In the rows, zero is written as 128.
The same turns and mirrors carry the whole set onto itself, and each row onto the other rows of its family. Which rows share a family with each named row? Give them in list order.
These 18 rows form 3 families of 6 rows each.
H: [150 150 158 142 126 164 136  99 127 106 123 172  99 127 141 122 133 137
 140 109 126  97]
Q: [131 160 109 128 129 100 133 145  97 172 129 109 134 153 136 120  76 137
  99 147 102 107]
J: [116 141 134 133 141 155 133  93 139 118 122 161 103 137 118 141 139 150
 180 117 154 136]
V: [105 134 115 139 131  78 120 139 103 186 130 102 129 154 120 136 102 140
 135 146 111 150]
F: [106 152 116 162 108 103 115 141  88 160 118 123 117 179 127 133  78 158
 118 132 127 137]
L: [150 158 157 145 142 166 119 103 143 113 121 176 100 121 125 131 140 157
 137 139 126 107]
T: [148 156 142 141 158 180 125 110 109 107 135 171 109 134 134 128 131 142
 141 109 130 111]
M: [150 138 157 125 162 152 129 103 148 130 145 151 115 116 130 127 152 150
 156 145 109  91]
R: [126 133 152 138 122 141 142  85 152 116 121 147 100 126 126 141 144 141
 179 120 140 112]
S: [ 97 150 106 162  99  94 117 122  91 137  96 116 111 164 141 134  92 151
 118 141 123 139]
P: [ 99 127 104 130 128  71 130 123  99 169 116 100 124 143 143 125 114 132
 130 151  99 138]
E: [128 149 112 147 131 100 118 138  71 146 119 115 125 146 155 115  98 131
  91 140  87 117]
N: [131 152 122 142 138 100 116 153  76 177 133 126 127 153 134 116  92 135
  96 135  96 132]
A: [124 141 151 123 135 146 135  91 161 130 123 169 100 131 122 127 145 164
 168 142 136 108]
C: [121 167 107 157 110 105 120 140 105 154 111 104 126 159 122 145  70 147
 109 151 123 126]
K: [137 130 138 108 175 150 138 103 129 138 147 152 118 116 129 124 154 129
 167 120 118 119]
D: [152 131 157 120 151 141 140  97 139 131 137 152 111 100 134 124 157 120
 155 122 109 109]
Z: [113 153 103 126 119  83 135 133 119 183 112 109 127 143 120 131  85 136
 117 156 117 141]

The rest of the family of V: H, F, R, N, D
The rest of the family of J: T, S, P, E, K

The same turns and mirrors carry the whole set onto itself, and each row onto the other rows of its family. Which rows share a family with each named row? Give them in list order.
These 32 rows form 4 families of 8 rows each.
rozu: [127  83 107  74 125  94 187 167 151 104 119 124]
viv: [139 134 102 140 163 131 160 150 113 136 145 102]
dem: [105 102 123  92 154  91 191 174 131 109 109 110]
sos: [148  97  88 141 155 121 142 123 128  95 162  89]
niz: [129  63 115  91 103  83 154 144 137  87 114 122]
delet: [141  84 133  90 143 102 156 154 145  86  87 113]
zud: [131 113  85 141 112 109 158 137 110 138 171 113]
vod: [119  93 104  75 141 119 169 179 109 115 110 138]
valu: [100  92 123 107 130 128 163 157 141 103 121 158]
kogu: [149 106 113 156 125  95 146 115 140 109 148  85]
Rol: [137  97 104 138 159 114 118 110 130 101 140  98]
guber: [130 102 113  93 107 101 197 184 120 121 120 126]
ratar: [126 114  85 141 124 113 158 140 104 138 172 111]
tinot: [145  95 111 138 135 103 118 104 141 106 137 100]
Sot: [140  95 103  80 125 102 198 185 121 104 121 115]
Deto: [140 114 112 158 141 120 127 128  99 119 140 100]
rone: [120 101 129  90 111  93 173 171 121 128  97 134]
letil: [168 107  94 125 136  86 152 138 107 120 139  66]
tene: [169 114  94 124 106 119 157 136 146 139 151 120]
raf: [103  76  77  98 134 126 147 168 132  91 118 131]
nera: [171 101  86 117 136  92 151 138 108 116 143  70]
Pepud: [163 121 139 133 133  88 167 126 116 132 142  93]
vep: [177  97  94 102 156 125 161 133 113 110 164 106]
Maviz: [ 92 100 123 130 111  90 154 161 136 113  94 118]
Dud: [137  91  98 137 137 122 114 110 133 111 146 117]
gopag: [136  85 131  90 155 106 156 157 138  84  87 110]
pupe: [ 96  97 131 114 130 123 164 157 141 106 116 154]
Kome: [130 107 119  94 128  91 200 184 115 110 113 107]
zeser: [128 102 115 152 142 113 117 110 129 118 137 109]
bofab: [ 98  84 123 107 160  96 157 158 102  84 107 104]
kivi: [163  95  93 140 112 124 123 122 118 114 150 114]
dezin: [123 103 107  93 131 112 196 190 108 117 122 123]

The rest of the family of kivi: rozu, dem, sos, vod, kogu, Deto, rone
The rest of the family of Dud: Rol, guber, tinot, Sot, Kome, zeser, dezin
The rest of the family of zud: delet, valu, ratar, letil, nera, gopag, pupe

The same turns and mirrors carry the whole set onto itself, and each row onto the other rows of its family. Which rows share a family with each named row? Give them in list order.
These 20 rows form 5 families of 4 rows each.
pum: [115 161 140 111 112 126 163 127 143 167 122 127 199 131 116  90  89 131
 186 181  76 134 155 119 168 151 131]
rim: [126 160 166 119 114 127 114 197 192 118 113 100 139 148 109 109  72 111
 154 135  87 162 125 148 124 152 104]
zaku: [136 173  80 103 139 121 112 135 150 132 102 142 189 177 147 109  91 139
 168 149  89 162 125 146 102  86 120]
dok: [120 160 129  96 113 137 153 143 164 159 124 154 201 121 108 139  76 123
 168 187  49 121 131 124 154 133 135]
vira: [120 167 123  88 121 134 136 156 166 122 137 145 180 130 114  93  74  98
 205 172  66 155 156 125 181 154 130]
zinu: [106 148 153 117 102 124 120 181 174 160 112 113 157 124 115 132  69  87
 119 159  85 182 123 115 111 129  98]
Vaf: [119 157 138 106 101 132 108 170 163 143 118 126 126 127 116 139  74 153
 124 151  96 153 112 138 109 152 100]
puda: [135 185  79  83 143 111 120 182 126 109 115 134 161 150 146 104 110 114
 159 134 106 162 157 153 108 115 124]
dila: [132 155 132  95 121 148 168 174 146 165 139 133 168 131  98 102  91 109
 169 155  52 144 161 135 174 149 147]
pibiv: [ 92 166 141  91 182 111 142 154 148 145  81 142 162 151 104 112 130  76
 180 152  82 172 134 181 128 161 109]
tov: [107 199  85 103 122 113 116 157 127 117 105 145 194 164 139 109  73 143
 173 142 119 165 148 135 121 120 101]
Nub: [113 183 135  89  93 150 142 159 167 143 111 143 178 140 122  69  89 113
 157 183  63 122 143 118 161 157 141]
vegib: [102 151 130  94 178  97 166 144 140 173  98 133 166 168 129 124 100  76
 141 167  91 195 113 152 112 133  98]
mokot: [111 195  79  78 134 119 120 148 129 108 101 151 171 192 139  75  87 111
 165 151  97 152 118 147 135 134 129]
tem: [ 69 132 137  94 145 122 150 129 142 167  83 124 176 151 106 132 111 100
 157 148  69 178 100 170  99 124 117]
datom: [137 207 105 107 153 134 112 159 159 112 118 152 169 168 155  89 101 116
 183 159 113 163 162 140 143 127 122]
vab: [100 167 153 121 101 136 128 185 165 110  91 126 140 130 135 141  72 114
 125 120  91 183 121 142 126 136 103]
pabi: [110 139 118  80 154 118 168 115 144 181  82 157 154 150 101 107 115 111
 171 150  79 176 127 164 101 155 106]
nibo: [105 157 166 114 108 126 149 168 179 148 104 111 163 150 123 150  78 127
 125 146  95 145 100 150  85 129 110]
gorim: [103 138 153 104 158 110 186 123 143 149  78 129 153 145 134 110 123  84
 161 144  74 180 123 166 138 147 122]

The rest of the family of vira: tem, datom, nibo
The rest of the family of dok: rim, zaku, pibiv
The rest of the family of dila: Vaf, puda, pabi
The rest of the family of pum: tov, vab, gorim

The same turns and mirrors carry the whole set onto itself, and each row onto the other rows of its family. Which rows share a family with each named row? Give them in list order.
These 40 rows form 8 families of 5 rows each.
Poz: [133 101 155 133  98 133 128 113 148 130 165]
tata: [140 149 113 128 138 127 104 156  99 132 128]
lam: [146 126 102 111 152 103 171 114 156 134 148]
dupul: [138 125  95 122 144 119 176 113 150 143 154]
bavo: [140 122 107 135 158 108 173 103 147 144 155]
ves: [149 146 122 129 145 128 102 156 103 145 128]
Taze: [106 106 168 137 160 160 126 130 138 129 131]
lor: [132  98 147 151 106 128 133  99 145 122 151]
dig: [101 125 104  88 141  91 116 129 137 111 148]
tun: [132  92 159 146 110 129 125 110 151 129 146]
diped: [104 135 107  98 151  88 101 128 141 126 157]
zel: [142 155 122 132 139 131 104 137  91 146 136]
roke: [138  96 160 137 105 131 126 113 140 128 165]
Bili: [105 117 164 124 166 165 132 121 120 125 136]
Gop: [137 101 151 140 103 132 141 105 149 134 161]
tumil: [146 145 126 134 153 125 105 156  97 133 131]
fibo: [142 159 113 134 142 131 102 142  98 140 141]
sebo: [107 117 155 128 175 163 123 131 138 125 123]
luno: [107 132 103  88 142  89 108 139 131 125 147]
gugu: [108 118 154 128 169 165 132 125 140 124 116]
dos: [109 113 165 127 158 166 129 125 134 126 121]
fupa: [ 97 149 112  93 139  93 110 133 130 126 153]
rimop: [101 121 109  84 145  91 115 137 134 119 145]
lami: [112 141 101  92 139  95 103 135 132 115 142]
Nik: [108 120 167 117 169 162 133 125 128 137 129]
gos: [136 159 129 134 154 143 104 151 104 141 136]
konir: [144 122  94 121 151 118 167 111 156 134 164]
tef: [107 126 155 124 169 172 124 126 127 137 133]
nuv: [141  97 148 141 110 122 130  92 148 141 152]
moto: [136 153 126 130 151 135 104 145  94 145 128]
loret: [140  90 146 140 108 126 146 106 140 134 163]
Vide: [133 123  98 124 152 103 167 109 158 145 155]
Vago: [108 102 157 120 158 173 129 127 130 135 135]
vasaz: [ 96 135 105  95 148  84 117 119 138 127 148]
vemi: [148 119 109 121 146 114 176 111 149 143 163]
perub: [132 123  95 117 154 101 165  98 149 139 152]
feb: [129 101 157 144  99 122 136 105 142 130 145]
nela: [131 147 121 145 147 135 108 157 101 140 123]
febev: [ 96 132 102  93 143  94 104 127 143 132 148]
Zekis: [140 125 103 136 157 105 168 110 152 152 154]

The rest of the family of tun: tata, tef, vasaz, vemi
The rest of the family of Vide: Gop, luno, dos, moto
The rest of the family of konir: lor, diped, Bili, tumil
The rest of the family of lam: fupa, nuv, Vago, nela
The rest of the family of ves: dupul, Nik, feb, febev
The rest of the family of gugu: Poz, zel, rimop, Zekis

The same turns and mirrors carry the whole set onto itself, and each row onto the other rows of its family. Which rows share a family with each named row? Give them in list order.
These 36 rows form 9 families of 4 rows each.
popen: [111 103 141 163  85 122 149 119 107 100 126 142 160 112 119 151  73  97
 143 147 149]
Putu: [120 117 139 166  90 112 125 113 121 106 110 129 151 118  90 159  75  97
 138 142 109]
vero: [ 84 128 135 162 108 112 142 115 109  99  83 128 170  91 132 125  81 101
 139 152 133]
rusos: [113 105 113 149 121 142 133 163 122 150 104  83 140 140 131 125 132 133
 155 123 111]
ven: [116 117 148 157  95 110 138 131 131 139 162  84 106 128 115 125 165 138
 113  99 155]
kebep: [114 138 143 148 100  80 151 122 102 119 151  75 145 106  87 130 153 125
 113  99 165]
pif: [ 79 138 179 154 144  89 137 120 146  95 112 127 111 120 130 139  95 124
 131 123 163]
nemud: [105 161 136 155 149  74 149 125 136 101 134 160 121 108 126 124 114 109
 116 125 159]
Lup: [118 142 131 165 106 124 134 131  98 130 174  80 109 116 102 120 103 118
 129  88 170]
bubin: [103 133 128 171  92 109 138 122  95 153 144  95 130 133  87 154 138 131
 117  97 172]
butov: [122 138 101 152  92 129 146 179 107 100 106  94 124 144 120 110 146  96
 142 131 127]
mafa: [ 78 100 135 170 113 123 141 109 133 115 133 120 164  96 120 154  67  95
 131 129 133]
gikov: [ 99 137 118 148  92 150 154 161  97 122  99  97 152 102 109 123 137 110
 165 123 106]
kogug: [ 76 138 161 159 113  68 159 113 139  97 124 145 109 115 149 121 112 101
 144 128 134]
totez: [106 106 140 166 111 137 126 126 133 113 116 131 154  91 119 147  66 110
 135 151 118]
dof: [108 159 175 134 138  87 128 136 145  95 125 125 125 104 129 109 106 106
 129  92 110]
res: [102 144 158 158 119  65 129 129 153  93 138 112 107 131 136 124 111  96
  95 100 148]
kot: [124 134 152 134 115  91 133 130  94 121 145  98  97 130 103 142 121 152
 116  96 165]
tusi: [106 120 124 178 104 126 126 101 133  95 129 129 170 113 139 155  89 103
 127 156 125]
lanop: [ 86 131 157 156 130  78 144 119 169 106 115 133 107 105 128  96 114  97
 117 105 139]
rabu: [113 133 108 164 108 131 137 157 121 127  95  58 139  99 123 126 159 135
 126 118 126]
bub: [101 132 157 146 144  75 155 120 146  80 108 138 131 135 137 102 124 108
 119 126 131]
mizi: [114 128 137 155 104 122 110 108 116 146 154  80 132 119  84 117 123 135
 110  91 163]
Fisu: [ 90 159 162 141 127  69 143 104 141  82 108 128 119 122 123 118 120 103
 119 103 129]
Ridif: [104 128 149 145 120 112 122 114  83 144 152  83 113 119 104 137 145 132
 141 104 171]
nav: [125 143 130 159 104  97 140 119  95 155 157  94 111 138  97 120 129 127
 119 109 173]
pala: [115 121 114 183 106 139 128 119 138 112 121 124 167 107 118 115  89  84
 156 150 118]
Vobut: [112 123 114 153 113 129 131 179 110 118 110 100 145 113 136  99 165 139
 149 109 128]
mup: [113 134 111 151  85 121 168 179 112 126  91  89 149 116 126 123 143 141
 144 123 129]
zubif: [ 80 147 162 149 142  79 156 136 128  97 123 135 107 119 151 109 111 100
 145 100 128]
Kole: [124 124  76 156  92 126 145 139 114 144 124  93 153 110 129 124 158 116
 145 121 120]
Zin: [ 75  97 145 182  81 141 127 117 127  94 104 127 146 116 140 129  87  99
 139 122 124]
Gefur: [110 121 109 158  89 138 139 180 118 106 114  77 141 112 139 122 153 111
 159 113 126]
keva: [118 139  99 164 114 120 136 174 131 111  97  84 143 122 116 128 163 120
 127 125 107]
div: [110 138 125 142 106 116 118 115 120 148 136  71 126 127  89 123 148 149
 117 121 168]
Dudif: [110 109 145 160 101 119 147 110 128 110 121 149 150  95 157 144  80  96
 147 143 145]

The rest of the family of bubin: mafa, bub, Vobut
The rest of the family of tusi: lanop, Ridif, mup
The rest of the family of dof: Putu, Lup, butov
The rest of the family of Zin: rusos, kebep, nemud
The rest of the family of Fisu: totez, nav, Gefur
The rest of the family of popen: mizi, zubif, keva
The rest of the family of gikov: res, kot, pala

The same turns and mirrors carry the whole set onto itself, and each row onto the other rows of its family. Which rows share a family with each named row? Give them in list order.
These 40 rows form 5 families of 8 rows each.
Gake: [176 133  94 161 174 134 114  95 146 123 115 116 138 126 154 164 122 159
 129 110 146 103]
zes: [138 113 112 153 168 128  82  83 128 145 114 126 128 101 195 158 104 128
 103 117 149 141]
pedi: [ 97 128 116  98 175 113 117  85 141 145  88  98 134 152 164 184 176 149
 157 142 163 145]
raluk: [ 96 119 115 112 180 110 119  69 145 138  88  99 138 152 159 186 166 153
 159 125 163 147]
pufet: [125 129  74 161 171  97 119  82  69 143 135 120 111  88 134 126 155 138
 158 157 154 115]
Zon: [141 113 113 151 156 123  89  92 129 146  97 125 145 115 180 149 105 118
 113 104 144 148]
mego: [114 124  83 144 174  94 121  70  75 138 124 124 114  81 147 117 164 141
 133 160 150 103]
sipoz: [123 127  83 127 131 114 126  87 147 127 163  80 121  97 190 145 147 139
 149 186 146 146]
gugo: [105 114 116 100 179 123 125  72 139 148  84 114 111 149 149 178 168 162
 145 138 150 158]
runu: [125 123  79 118 127 126 133 113 138 128 161  79 118 102 182 152 152 137
 165 171 164 147]
vefe: [131 114 102 146 184 114 134  93 103 164 125 154  85 112 141 120 120 158
 154 179 150 139]
reguk: [156 111 117 155 166 115  85  83 123 145 110 129 140 108 173 145 102 123
 122 103 149 147]
mek: [ 85 109 116 122 144  87 138  90 155 164 102  97 150 156 169 143 149 137
 147 147 143 137]
fak: [136 125 101 160 191 109 109  94  88 161 133 144  95 104 147 128 123 146
 169 179 171 139]
Gidi: [155 106 111 148 156 134  91  97 128 145 125 115 122 105 179 148 120 126
 105  99 134 141]
bonif: [100 125 100  99 185 111 104  60 138 138  84  99 121 150 162 179 168 159
 144 145 154 135]
nekuz: [148 108 106 154 152 130  83 101 124 141 109 129 134 105 180 152 117 122
 116  95 153 140]
demup: [150 139  78 162 173 121 110  75 143 112 113 117 147 116 164 165 113 155
 128 118 144  96]
kiped: [154 141  84 152 172 126 106  85 141 112  92 121 155 128 154 165 116 146
 139 104 145 116]
Sosal: [ 98 113 107  90 165 112 117  79 136 146  80 112 127 150 155 177 168 153
 153 133 162 150]
niva: [ 95  99 114 133 145  94 155  74 147 166  93 105 137 153 147 140 154 151
 128 140 136 134]
dakap: [118 123  87 116 133 108 144  95 127 137 163  64 128 104 180 151 144 134
 162 177 162 146]
nefog: [150 120 128 142 152 139 143 116 126 157 143  78 122 110 184 170 158 148
 131 178 192 131]
dere: [122 122  84 146 173 111 136  80  67 147 115 127 101  90 127 136 168 151
 134 152 149 115]
pigu: [136 124  85 117 138 129 144 105 144 124 169  73 113 103 177 152 153 146
 153 164 146 137]
zato: [ 91 102 115 132 154  84 128  69 152 170  94 100 139 158 171 135 139 144
 125 156 145 128]
Fumen: [126 136  78 154 175  99 116  93  69 141 121 132 119  88 135 124 155 136
 148 147 149 100]
lenos: [166 135  89 156 175 115 101  75 129 117 107 120 153 115 148 159 116 145
 141 100 147 113]
besap: [140 136 113 141 154 132 142 114 114 148 132  87 129 107 179 166 149 143
 153 201 202 139]
Fop: [131 124 109 141 202 107 113  85 107 151 122 154  95 106 158 121 122 159
 156 189 168 128]
betap: [ 84  99 121 132 153  89 134  74 156 160 100  99 149 154 168 149 142 138
 145 130 147 146]
sov: [120 133  78 121 132 119 142 104 121 127 157  78 124  93 177 143 149 131
 161 183 157 146]
famin: [143 135 116 148 157 129 127  95 130 144 132  82 132 107 187 179 163 152
 135 198 199 129]
Tope: [137 128 103 148 192 110 104 105  93 159 124 158  98 105 152 122 117 142
 162 169 159 132]
sama: [136 120  93 136 179 107 118 101  94 156 120 160  94 107 141 120 122 153
 169 176 165 134]
san: [ 93 100 111 120 140  88 144  85 151 166  87 109 146 160 156 143 146 148
 143 140 153 133]
Sivin: [136 130 116 129 158 124 142 102 118 151 140  71 129 115 179 178 150 147
 157 190 203 140]
leko: [126 123  80 143 162  99 124  91  64 149 114 135 112  88 132 125 161 141
 145 154 163 111]
keguf: [162 130  82 162 163 127 105  99 145 117 108 128 147 123 157 159 115 149
 142 102 153 107]
Nanu: [140 124 111 144 140 132 139 121 125 150 137  81 131 112 183 170 161 144
 148 183 205 130]

The rest of the family of dakap: raluk, pufet, reguk, fak, lenos, betap, Sivin
The rest of the family of leko: runu, nekuz, Sosal, sama, san, keguf, Nanu
The rest of the family of nefog: Gake, gugo, vefe, Gidi, niva, dere, pigu

